Here are some points, one per row:
(67, 7, -39, 20, -15, -14, -3, 79, -13, 70, 29, 33, 48, -31,
 3, 32, 24, 15, 32, -24, 0, 10, 5, 44, 28, 31, 4, -12,
 16, 33, -33, 32)
(3, 34, 73, 38, -35, 45, 34, 5, -24, -17, -93, -30, 89, -33,
 -43, -5, -36, 23, 26, -16, 14, 26, 0, -18, 60, 17, 19, 24,
 -13, 5, -14, -13)
(-1, 51, 10, -52, 20, 30, 53, -74, -96, 42, 27, 10, -17, -53,
 0, -10, -24, 4, 50, 23, 10, 8, -2, -64, 7, -11, 37, -56,
 -9, -29, 17, 1)
(-19, -47, 7, -10, 55, -12, 56, 11, 3, -12, -36, 70, 73, -29,
 84, -44, 34, 7, -75, -1, -57, 76, 5, -33, 17, -13, -28, -55,
 42, 3, -46, -33)
(-63, 16, -60, -26, 47, -41, -54, 15, 15, -2, -66, -37, -17, -64,
 -9, 5, 15, -37, -27, 7, 54, 24, 4, -11, 61, -25, 0, 24,
 -10, -47, 5, 20)
(-15, 5, -94, 42, -52, 21, 52, -10, 10, -32, 9, -20, -45, 28,
 67, 24, 72, 23, 1, 36, 41, 15, -14, -25, 27, -21, -20, -55,
 42, 6, 62, -36)
(31, 96, -3, -32, 13, -30, -22, -13, -24, -9, 33, -38, 34, 60,
 -5, 18, 22, -6, -27, -19, -45, 20, -4, 3, 43, -2, -46, 33,
 25, 7, 39, -29)
(-85, 34, -31, 39, 8, 32, -32, -40, 15, -9, 32, 39, 41, 3,
 6, 10, -73, 8, 45, 11, -1, -22, 3, -22, -54, -1, -22, 41,
 56, -54, -27, 32)
(-27, -40, 66, -15, -18, -95, 29, -23, 18, 40, -28, -21, 23, 8,
 59, -38, -2, 6, 27, -78, 59, -32, -19, 16, -6, -52, -47, -47,
 -49, 15, 12, 19)
(26, -11, 56, 9, 2, 48, -13, 59, -40, -36, -127, -27,
 25, 33, 29, 86, 5, 35, 39, 64, 48, 15, -45, -73,
 -17, 48, -51, 31, 6, 25, -4, 4)
(-90, -8, -37, 15, 28, 11, -67, -22, -1, 0, 17, 35, 38, -8,
 13, 49, -72, -26, 2, 31, -13, -9, -25, -4, -37, -31, -48, -36,
 -42, -40, -28, -13)
(-46, 16, -57, 48, -21, 25, 25, -3, 3, -36, 34, 15, 4, 34,
 62, 9, 24, 53, 55, -39, 14, 0, 38, -18, 18, 59, 61, -24,
 -42, -21, 63, -51)
(35, 33, 42, 52, 26, -79, 1, 16, 45, -39, 6, 20, -47, -33,
 -19, 4, 3, -23, 17, 39, 38, 34, 104, -31, -34, -55, 12, 32,
 5, 3, 42, -14)
(-22, -53, 14, 8, -40, -34, -25, 15, -73, -64, 34, 30, -36, 57,
 -44, 44, -61, 38, -10, -55, -41, 77, 4, -31, 30, -38, 42, -53,
 1, -16, -29, 41)
(10, 15, 8, -86, -37, 75, -13, 64, 41, -7, -26, 0, -79, 5,
 51, 13, -61, -48, -23, 7, -16, -54, 77, 2, 7, -30, -25, -40,
 52, 5, 6, 1)
(50, 28, -4, -87, 42, -22, 26, -67, -68, 43, 39, -50, 26, 17,
 29, 12, -45, 9, 5, 58, -9, 30, 53, 33, -45, 26, -11, -11,
 -68, 46, -5, -9)
(13, 7, -44, 2, -90, 43, 105, 17, -9, -13, 21, -57, 11, 3,
 -86, -5, 10, -71, -11, 22, -54, 19, -10, 45, -26, 45, -16, 25,
 -68, 6, 19, 23)
(22, 31, 29, 31, 31, -53, -6, 31, 44, -67, -14, 20, -40, -47,
 -13, 5, 5, -25, 48, 52, -12, 47, 41, 19, -72, 14, -10, -52,
 16, 32, 8, -33)
(58, 82, -16, -38, 12, -37, -5, -79, -35, 40, 15, -18,
 54, 59, 41, 26, -25, 10, -101, -35, 70, 31, 23, -24,
 -26, -15, 9, 14, 42, -11, 3, 26)
(-37, -13, 56, -12, -82, -58, 31, -32, -27, 63, -18, 45, 5, -27,
 7, -37, 31, 5, -6, -24, 21, -68, -4, 34, -40, 57, 35, 37,
 -9, -22, -40, -39)
(31, -49, 21, -81, -42, 20, -67, 3, 69, -33, 80, -34, 60, -31,
 -24, -44, 6, 108, -10, 44, 16, -3, -31, -51, -14, -35, 46, 21,
 -4, 17, 1, -36)
(66, -1, -71, 13, -3, -31, -3, 82, 7, 42, 34, -8, 42, -53,
 28, 126, 56, -5, 51, -68, -57, -57, 19, -50, -56, -29, 28, 28,
 -21, 3, -21, 13)
(-20, 44, -80, 33, -96, 34, 85, -15, 19, -27, 16, -21, -31, 24,
 4, 2, 83, -26, -23, 47, 30, 21, -30, 20, -41, -27, -50, 23,
 -22, -17, -62, 19)
(14, -61, -18, -67, 87, 23, 67, -19, 79, 21, -23, 57, -31, 27,
 -63, 55, -9, 4, 12, -3, -5, 0, -13, 11, 3, -9, -3, 17,
 24, -55, 43, -38)
(-35, 35, -62, -49, -5, -50, -32, 10, -27, 25, -96, -48, -31, 19,
 -57, -79, 36, 89, 33, -16, -70, -21, 40, -6, -54, 37, -32, -34,
 57, -33, -3, 19)
(-32, 32, 60, 53, 36, 100, -14, 38, -28, 35, 33, 28, -1, 6,
 -45, -33, 80, 32, -31, -51, 16, 18, -5, 14, -48, 22, 11, 2,
 -3, -17, 6, 36)
(-60, 29, -46, -22, 27, 12, -48, -20, 5, -14, -2, 28, 23, 2,
 -7, 10, -7, -63, -41, 21, 18, -39, -35, 0, 18, 5, 56, 2,
 17, 89, -12, 13)
(-53, -9, 70, 0, -10, -63, 45, 4, 51, 49, -7, -37, 13, 45,
 44, -33, -26, -11, 53, -39, -36, 38, -54, 4, 10, -59, 41, 20,
 7, 22, 4, 72)
(62, 71, 25, -19, 27, -36, -38, 18, 3, -69, 36, 9, 11, 68,
 2, 1, 24, -49, 21, 16, -27, -44, -85, 16, 12, 58, -45, 22,
 -29, -49, 29, -43)
(-77, 18, -38, 65, 8, 25, -18, -15, 21, -36, 22, 25, 17, 37,
 42, -23, -59, 52, 48, -19, -20, -20, 44, 29, 3, -14, -56, 49,
 -22, 51, 14, -33)
(12, -78, -14, -23, 32, -13, 22, 24, -53, -79, 25, -59, -9, -21,
 23, -25, -14, -4, 29, 3, 74, -59, 1, 43, 1, 14, -7, -12,
 31, -33, 36, 73)
(21, 56, 38, 58, 18, -41, 38, -18, 40, -33, 9, -10, -79, -66,
 4, 7, -20, 47, -41, -33, 38, 32, 29, 10, 45, -4, -1, 20,
 9, -33, -52, -9)
(-5, -43, -1, -58, 44, 17, 73, -6, 40, -21, -17, 94, 26, 13,
 21, -12, 24, 16, -28, 0, -57, 40, -12, 30, -28, 45, 21, 70,
 -24, -3, 57, 44)
(-50, -24, 54, 38, 27, -6, -25, 41, 42, 47, 32, -62, 2, 43,
 -17, 22, 9, -15, -31, 42, 12, 31, 58, -46, 17, 12, -9, -13,
 -18, -29, -11, 35)
(12, -78, -6, -9, 59, -18, 41, 32, -22, -69, 2, -11, 42, -16,
 86, -48, 12, -19, -18, 48, -18, -61, 31, -25, 29, -16, 31, 8,
 -23, -54, -56, 4)
(0, 36, 13, 64, 27, -25, 45, 21, 14, 16, 41, -53, -96, -90,
 21, 36, -74, 78, -92, 6, -67, -47, -95, -10, -2, 49, -9, 13,
 -1, 15, 20, 12)
(-73, 30, -47, -20, 28, -6, -44, 16, -15, -1, 7, 1, -6, -68,
 -7, 29, 7, -63, -5, -11, 46, 43, -25, 30, 6, 49, 35, -5,
 -10, 26, 28, 15)
(9, -23, 34, 0, -52, 30, -59, -70, 40, -9, 38, -40, 59, -78,
 -19, 24, 50, 68, 16, 54, -13, 5, -17, 82, -1, -21, -5, -25,
 44, -15, 8, 25)
(0, -1, -4, 39, -38, 24, 81, 28, 24, -42, -19, -62, 100, -27,
 -82, -23, -72, -65, -40, -29, -22, -35, 24, -11, -7, -19, 16, -35,
 46, 0, 32, -51)
(71, 10, -43, 57, -12, -10, -31, 22, 12, 62, -15, 62,
 45, 17, -7, -105, -63, 45, -19, 5, 45, -6, 32, 2,
 74, 28, 32, -14, -13, 26, -46, 59)
(25, -46, -22, -68, 50, 12, 70, -51, 95, 21, 4, 29, -14, 59,
 -94, 57, -9, 38, 31, -17, 59, -46, -1, -3, 35, 21, -20, -22,
 -48, 62, -68, 5)
(-52, 21, 57, 0, 5, -11, 17, 6, 37, 67, 54, -68, -20, 76,
 21, 1, 26, -42, 63, 45, -32, -19, -4, 12, 52, 40, 55, 14,
 61, 28, -28, -10)
(3, 30, 38, -9, 63, 65, 49, -18, -101, 12, 10, 11,
 -36, -47, -4, -20, 14, -24, 54, -4, -14, -19, -14, 10,
 -6, -27, -11, 18, 14, 31, -17, -25)
(17, 16, 41, 10, 57, 105, -1, 3, -64, -4, 23, 37, -16, 1,
 -36, -34, 64, 8, 13, -40, 1, -66, -4, 1, 36, -53, -20, 19,
 -29, 53, 16, 24)
(45, -59, -26, 64, -2, 17, -34, -76, 7, 42, -43, -12, -47, 33,
 -1, -23, -15, -40, 0, 0, -14, 8, -31, -44, -42, -3, 28, -18,
 11, 7, 20, 4)
(55, 75, 37, 0, -1, -60, -42, -15, 48, -103, -7, 76,
 13, 11, -18, -41, 7, -45, 21, -16, 3, -22, -39, -14,
 -20, -9, 11, -78, -17, 10, -14, 32)
(29, -64, 24, 27, -8, 30, -74, -108, 31, -7, -30, -32,
 7, -38, 25, 47, 32, -30, -5, -43, -55, 21, 40, 44,
 51, 18, -33, 2, -16, 10, 23, 17)
(48, 7, -50, 32, -14, -4, -4, 60, -28, 93, 13, 29, 20, -6,
 -16, -10, -19, -14, 57, 9, -5, 57, -43, 79, 32, -5, -8, 3,
 44, -74, 5, -38)
(-39, 37, -63, -59, 24, -35, -47, 27, 0, 4, -74, -42, -20, -5,
 -49, -42, 37, 26, -18, -15, -24, -13, -16, -9, 23, -45, 31, 16,
 -63, 4, -18, -12)
(1, -7, 21, -101, -90, 62, -47, 53, 52, 36, 64, 18,
 -45, -60, 38, -65, -20, -49, 2, -42, 11, 57, 6, -77,
 12, 26, -58, 19, -8, -11, 14, -9)
(-57, -40, 29, 13, -64, -78, 0, -5, -42, 49, -16, 69, 6, -29,
 -37, 20, 24, -27, -34, 43, 30, -39, 11, -10, -16, 8, -39, 15,
 18, 18, 51, -52)
(80, -59, -58, 55, 20, 1, -23, 6, -11, 42, -13, -3, -55, 18,
 -9, -69, -39, -17, 13, 64, -6, 3, -46, 3, -25, -37, -11, 29,
 -16, 21, 42, -24)
(1, -95, -26, -36, -7, -19, -16, 32, -73, -89, 31, -39, -50, 29,
 -18, 12, -31, 0, 2, -81, 38, 48, -17, 34, -33, 15, -10, 48,
 42, 44, -26, -52)
(21, 42, 51, -36, -63, 56, -31, 32, 12, -1, -114, 34,
 -34, 32, 73, 49, -51, 35, -37, 16, 12, -18, 9, 68,
 -11, -51, 64, -14, -22, -13, 0, 8)
(-18, -38, 49, 46, 73, 40, -44, 64, 10, 30, 25, -43, -3, 57,
 -18, 3, 33, -14, -82, -3, 43, -2, 9, 12, -57, -1, -13, -56,
 -11, -34, -3, -43)
(-13, -48, 38, -1, -82, -52, -22, -11, -88, -8, 33, 74, -27, 39,
 -56, 43, 32, 21, -35, 54, -52, -29, 14, -8, 62, -16, 3, 18,
 -8, 5, -5, 20)
(50, -45, 0, 46, -18, 30, -44, -127, 10, -2, -41, -17,
 -29, -5, 21, -12, 24, -49, 6, -43, -20, -5, 14, -36,
 -3, 28, 31, 9, 11, -17, -56, -5)
There is one direction along which these points spread out most. Take the direction at right angles to it along which they spread out most. Then take the direction at right angles to both along which they spread out most. Go by this last direction. How many in every 100 of the points above lie lower along it than each point below? Round to a whole number. More than half of the points above lie lower than the first one.
(67, 7, -39, 20, -15, -14, -3, 79, -13, 70, 29, 33, 48, -31,
 3, 32, 24, 15, 32, -24, 0, 10, 5, 44, 28, 31, 4, -12,
 16, 33, -33, 32) 95
(50, 28, -4, -87, 42, -22, 26, -67, -68, 43, 39, -50, 26, 17,
 29, 12, -45, 9, 5, 58, -9, 30, 53, 33, -45, 26, -11, -11,
 -68, 46, -5, -9) 12
(-19, -47, 7, -10, 55, -12, 56, 11, 3, -12, -36, 70, 73, -29,
 84, -44, 34, 7, -75, -1, -57, 76, 5, -33, 17, -13, -28, -55,
 42, 3, -46, -33) 23
(-52, 21, 57, 0, 5, -11, 17, 6, 37, 67, 54, -68, -20, 76,
 21, 1, 26, -42, 63, 45, -32, -19, -4, 12, 52, 40, 55, 14,
 61, 28, -28, -10) 72
(-27, -40, 66, -15, -18, -95, 29, -23, 18, 40, -28, -21, 23, 8,
 59, -38, -2, 6, 27, -78, 59, -32, -19, 16, -6, -52, -47, -47,
 -49, 15, 12, 19) 40
(22, 31, 29, 31, 31, -53, -6, 31, 44, -67, -14, 20, -40, -47,
 -13, 5, 5, -25, 48, 52, -12, 47, 41, 19, -72, 14, -10, -52,
 16, 32, 8, -33) 44
(48, 7, -50, 32, -14, -4, -4, 60, -28, 93, 13, 29, 20, -6,
 -16, -10, -19, -14, 57, 9, -5, 57, -43, 79, 32, -5, -8, 3,
 44, -74, 5, -38) 98
(-73, 30, -47, -20, 28, -6, -44, 16, -15, -1, 7, 1, -6, -68,
 -7, 29, 7, -63, -5, -11, 46, 43, -25, 30, 6, 49, 35, -5,
 -10, 26, 28, 15) 75
(3, 30, 38, -9, 63, 65, 49, -18, -101, 12, 10, 11,
 -36, -47, -4, -20, 14, -24, 54, -4, -14, -19, -14, 10,
 -6, -27, -11, 18, 14, 31, -17, -25) 19
(0, -1, -4, 39, -38, 24, 81, 28, 24, -42, -19, -62, 100, -27,
 -82, -23, -72, -65, -40, -29, -22, -35, 24, -11, -7, -19, 16, -35,
 46, 0, 32, -51) 67
(31, -49, 21, -81, -42, 20, -67, 3, 69, -33, 80, -34, 60, -31,
 -24, -44, 6, 108, -10, 44, 16, -3, -31, -51, -14, -35, 46, 21,
 -4, 17, 1, -36) 16
(17, 16, 41, 10, 57, 105, -1, 3, -64, -4, 23, 37, -16, 1,
 -36, -34, 64, 8, 13, -40, 1, -66, -4, 1, 36, -53, -20, 19,
 -29, 53, 16, 24) 11
(12, -78, -6, -9, 59, -18, 41, 32, -22, -69, 2, -11, 42, -16,
 86, -48, 12, -19, -18, 48, -18, -61, 31, -25, 29, -16, 31, 8,
 -23, -54, -56, 4) 7
(1, -95, -26, -36, -7, -19, -16, 32, -73, -89, 31, -39, -50, 29,
 -18, 12, -31, 0, 2, -81, 38, 48, -17, 34, -33, 15, -10, 48,
 42, 44, -26, -52) 5
(-85, 34, -31, 39, 8, 32, -32, -40, 15, -9, 32, 39, 41, 3,
 6, 10, -73, 8, 45, 11, -1, -22, 3, -22, -54, -1, -22, 41,
 56, -54, -27, 32) 82
